R: rows in 3 groups, each row roughly a mix of its group's directions:
R (127 x 13):
[[-44   5 -44  11 -38  -6   1 -27  -3   6 -30 -25 -39]
 [-17  13   7 -16  57 -12  54  20 -17 -39  -4  -7  -7]
 [ -6 -19  32  24  21  31   7  -5  24 -26  37  52  22]
 [ 31 -48  41 -26 -20  -2 -12  -1  35   4  14   8  40]
 [ 69  18  20  -9  20  29  -6 -33  14  -8  10 -29 -14]
 [ 10 -39   3 -15  29 -13  45  37 -27 -39  14 -24   4]
 [ -9  49  16  37  -1  -1   0 -24  19  10  -9  55  33]
 [ 40 -36  11  23  -5  -9  -3  37  23  -5 -13 -59  -6]
 [-19 -36  19 -50 -18  21   1 -54  -3  32   8  -4  -6]
 [ 10 -10  23 -34 -28   6   1 -36  42 -34  38  26 -19]
 [-16 -51  29  26 -48  -8  11  15  -1   7 -25 -33  20]
 [-44  23 -17   4 -20 -25 -19   2  12  45  10  54  -5]
 [ 25  35 -16  24  45  10 -19  52  10 -33  -1  17   3]
 [ 41  11 -28  27   5 -13  39 -24 -11 -54 -14   7  21]
 [-34  -2   0   8   4  40  35  39 -38 -26 -10  17  34]
 [ 12 -10 -21 -45 -26 -25 -15 -24  10 -25  60  -5 -10]
 [ -3 -15 -16  16  31  10 -33   0  -9  18  23 -39  63]
 [ 28   2 -17  29 -30   1 -56  47 -18  -5  -2  22 -17]
 [-17 -24  17  -4 -34 -12  -5 -52  54  21  -6  -1  28]
 [ 23   7 -48 -25 -10 -27 -10  -2 -35  -2  22 -55  -6]
 [ -4 -14  38 -11  -3 -53  47  -3   4  -9  32  18  32]
 [-52 -12 -39  -9  44  -5  -1   3 -31   2  43 -10   3]
 [-21 -19  31  15  -4 -26 -28 -47 -28  35  27  26 -16]
 [-11 -18  -5  13  64  43  18  25   4  37  20   0   3]
 [  0   5  10 -25  37 -51 -42  14  17  35   1 -33  -1]
 [-52   6  -9  36  -9  10 -34  -4   5  41 -25   6  39]
 [ 18   2 -20  52 -28  37   1 -32   2  23 -39   8 -24]
 [ 16  17   2  -4  64 -40 -32   7   3  13  32  -9 -27]
 [ 22  24  20  -2  43 -40   8 -29  44  16   2 -28 -23]
 [-16  -8  45  52  20   0  -2 -36  16  33 -20 -23 -19]
 [  9  -7  19  -2  41 -11 -39  25  16  48  -4   9  46]
 [-38  34   4  16   6 -37  32 -10 -58   8  13  14 -11]
 [ 45   7   3   8  -9 -28  -8  66 -25  -8  16 -30   2]
 [ 32  43  43 -21  19 -33 -35 -13  27   6  21  -3  -6]
 [  9 -23  21 -68   0 -38  13  14  26   9 -24   8 -21]
 [-26  15  13  28 -35  33  -9  43 -24 -12  -4  16  48]
 [ -1 -11 -21  -2 -52   0  41  33 -35 -22  -6  38   2]
 [  4 -10  24 -24  11 -30   5 -18 -33 -18  32  65   4]
 [ 13  -4 -27 -28 -63   2  25 -17 -15 -41  22  -6 -19]
 [ 15  10  27 -50  38 -32  27 -34  -8  -9  33  10   3]
 [ 21   3  56 -11 -15 -10  20  17  30 -32   1  32 -40]
 [  0 -15  -1 -40 -19 -35 -12 -10  17  44  -8 -54  21]
 [ 14  16 -76  -1  27  11  26 -15   6   0 -27 -24  -6]
 [ -3 -58 -23 -20 -17  36 -13  13 -46   4  18  22  13]
 [-14  20  -1  33 -40 -29 -20  49 -13 -12 -29 -20 -29]
 [ 51   8  24  29  34  39   6  -9  -4 -25  16 -37   7]
 [-16 -13 -52  -2 -41  40 -17  39   5  26   1   5 -16]
 [ 45  -1 -12 -52  35 -21 -16 -23  11   5  37  -3 -23]
 [ 46 -15  12  46  -5 -29   6 -25  41  -6 -11 -29 -22]
 [  5  57  25  -5 -39 -17  25 -33 -11  33  -3  15  18]
 [ 15  42 -40  13  42  28  16  31  34  15  -4  -3 -21]
 [ 13  29 -11 -13  21 -38 -43 -20  12   7  48  -3 -37]
 [-20 -32 -13 -66  11 -16  15 -36  23   3 -11 -21 -16]
 [-29  21  24  38  -1 -43 -37  47   4   9  16  14   0]
 [ 18 -23  -3 -36   2  -5 -55 -43 -44   3   6  14   7]
 [-11  -5  22  25  -1  35  12 -43   2   8 -51  17 -44]
 [-18  55  19 -21 -13 -42 -41 -21   8  10 -30   3  -8]
 [ -5   7 -59 -29 -12  51   4  18  -4 -18  -7 -24 -29]
 [ 52 -22   9 -44  34  13  -5   2  13  32  -8  16  35]
 [  9 -41  43 -22   1 -11  40   9  -9 -20  39 -19  33]
 [  1 -64  34  -9  27  24 -36 -22   6   9  14  20 -12]
 [-27  -5 -28  47  36 -14 -32  33 -25 -17  10   4 -29]
 [-24 -16  48   5 -59  -2 -25   5 -10  -8  -8 -34  24]
 [ 73 -20 -27  -5   9  -4  28  27  18  -2   1 -26  16]
 [ 26  10 -16 -55   6 -30  11  13  30  31   3 -45  11]
 [-17  -9  58 -21  10 -25   5   9  49  -7 -12  28 -32]
 [-73   1 -42  28  20  -1 -10   7   9 -21 -14   2 -13]
 [-27  12 -63 -37  -3   0   0 -38 -10  -4  17  22 -27]
 [ 13  11  39  32   7  29  17  32  -4 -36  40  13  35]
 [ 18  -4 -29 -34  -7 -44  -8  13 -16 -18  59  18 -19]
 [-12 -48  10  39  15  22   2  -2 -47  -1 -15  40  21]
 [ 26 -13  -8 -28  53  37  -9 -10   7  10  10 -50 -25]
 [ -9  23  -2   6 -21 -10 -14 -36  17 -36  53   7 -46]
 [-32 -22  19   2  28  14 -31 -16  38  34  -9   1  51]
 [ 21  30  17 -31 -29 -35  58  -9   0 -24 -17  14  13]
 [-49  31 -38 -32 -11 -25   8 -41 -20   0   8   1 -24]
 [  5 -30  53  21   3   5 -42 -21 -25  -2  35  30  13]
 [ 23  16   4  -1 -15  -5   1  -6  -1  10  33  58  61]
 [-28  -9 -29 -18 -12  38   5   7 -34 -28  34  49 -13]
 [-12  48   9 -15  -3 -16 -11 -12   3 -32 -18  67 -13]
 [ 14 -15  -4 -36  28   4  24   7 -44  20  42 -45   1]
 [  6 -15 -37   3  -8  -2  -5   7  21  28 -55 -14 -56]
 [ 20 -50  42 -14 -53  -5 -23  23 -11  -6   3 -17   9]
 [-20   9  18   5  26 -17  17  42 -35  23  34 -45  22]
 [ 38  34   3 -33  -9 -56   3  -6  16  -3 -29 -29  21]
 [-43  -7 -35  12 -23   6   8 -17 -23  -5 -22 -63  12]
 [-44 -24  28 -14 -14  24  13 -38 -23  48  14   6  20]
 [  2 -44 -46  -7  -6  -2  17  27 -19 -48 -15 -10 -34]
 [-35  33 -19 -22   5  12  23 -26 -26 -39 -30 -37  18]
 [ 65 -18  43  -3  18  -7   7   4  17 -23  38 -15   0]
 [ 33  46  13  44  30  13   0  16  37  -4 -18 -31  -1]
 [ 21  19  15  -8  15 -12  18 -21   8 -37  12 -27 -69]
 [ 26  10 -31  15  -7  27   1 -52  -7  23 -21 -19 -51]
 [ -2 -15  -5  18  15  35   1  -7   4  -1  34  69  36]
 [ 20  38  28  -4 -40 -10  29 -41 -24  40   1  12   9]
 [-63 -37  -4  28  -6 -16 -20  -1  15  24  20 -17  33]
 [ 39   5   5 -28  10  20 -36 -45  35  26  23  21  14]
 [  8 -50 -11 -16 -18   9 -38  -8 -13  28  16 -45 -35]
 [  8   8  48  47  30   4  -3  51   2   9 -14  24  18]
 [ -6   1  16 -23  29 -67 -27  33  12   7  24  -6 -23]
 [-16  36 -46  35 -35  32 -28  22  17  20 -16  -3  -1]
 [ 39  30  -4 -18  -9 -57   0  -8  12 -36  15  38   8]
 [-27 -15 -28 -44  11 -11   4 -44   9   9 -19 -50 -17]
 [ 34  -9  43  -8  -9   3 -20  17  31 -10  41  42  29]
 [-16  -9 -40 -10 -53 -13   3  26 -27  10 -28  27  36]
 [  0  22 -59  19  31 -14 -15   7 -46  23  23  19  -7]
 [-22 -39 -24 -28 -59  15   2  14 -38 -17 -11  -3  17]
 [ 19  22   8  17  28  -4  32 -43  -5 -56  24 -13  23]
 [  4  54  22 -13 -59 -13  26   4   5   8 -27   7  22]
 [-19  23 -61 -10  -5  -9  51  -8  -1 -20 -36 -16   3]
 [-20  -3 -27 -30 -58   3  14  43 -22 -18 -16  30   1]
 [  7  -5   9 -41 -10  -1  14  61  -7 -43 -26 -22 -20]
 [-60  26  34 -26 -27 -15  12 -16 -19 -34   2 -10  14]
 [-51 -21  24  11 -14 -37 -16 -38  44  -3 -17  -2  -3]
 [-50   2  -3   1  60  10  11  20 -11 -24 -15 -22 -34]
 [-34  11   3  46  21   1  22  -6  -9 -47  29   3 -43]
 [ 14  48   9  20  16   3 -39  -7  22  30  15 -31  45]
 [-29 -17  -5   5  34  10 -16  -5  17  26  20  64  34]
 [ -4  32 -43   8  13 -45  15 -31  42 -24  12   3  24]
 [ 23 -30  56 -20  24  34  27  -2  23   6  -3   6  36]
 [  5 -21 -24  58 -15  23   8  27 -49   4 -16   7 -24]
 [ -7 -11 -11 -27 -42   3   8  16 -27 -32  41  51  12]
 [ 61   1 -44   8  -3 -32   7  -7  31  13 -27 -22  -7]
 [-44 -48  27   8  -6   2  39 -29  -6 -22  32 -14  -9]
 [ -8 -24  25 -22  63   7 -23 -17  29  12  31 -27   9]
 [ 21  22  56   4  24  19 -15   0 -26   0 -21  37 -41]
 [-25  -3 -10 -14 -12 -34 -46   3  20  15  49  41  17]]

which group is each row in? (one row of each group first):
[-32   5 -45  20  14  15  22 -33 -33 -14  -9 -45 -23] => (24)
[-57 -46  22  40 -14   0 -16  10  -6  27  -7 -23   1] => (8)
[-44  50   5 -33 -36   0  22  19   2 -37  13  -6   8] => (77)

[ -9  -1 -38 -64  12 -24  41  -8  -1   1 -18 -27  -8] => (77)
[ 41  11  22  -1  30  21 -37 -15  23  37 -15 -31  33] => (24)
[-12  32  25  17  10  10 -47 -50 -21 -15   1 -26  31] => (77)
[ 30  15 -48 -15 -37  35   6 -37 -24  18 -26 -10   3] => (24)
[ 11  33 -21  10  73  18  -4 -23  17  21  22   3 -10] => (77)
[ 28 -16 -37 -22  -9  11 -39 -20  61  -2   5 -24   5] => (8)
[ 18  29 -33 -22 -27  -2  31  31 -39 -18 -19 -26 -31] => (8)
[ 10  16  47  15 -26  -1   8 -16  41 -11 -47  39   9] => (8)
[  0 -41 -20 -19  11  24  17  -3 -45  -2   7 -20  58] => (77)
[ 14 -37 -12 -14 -28  33   7  58 -33  -6 -11  10  28] => (77)
[-12  24 -13  41 -23  32  16 -38 -13 -39   9 -26 -32] => (24)
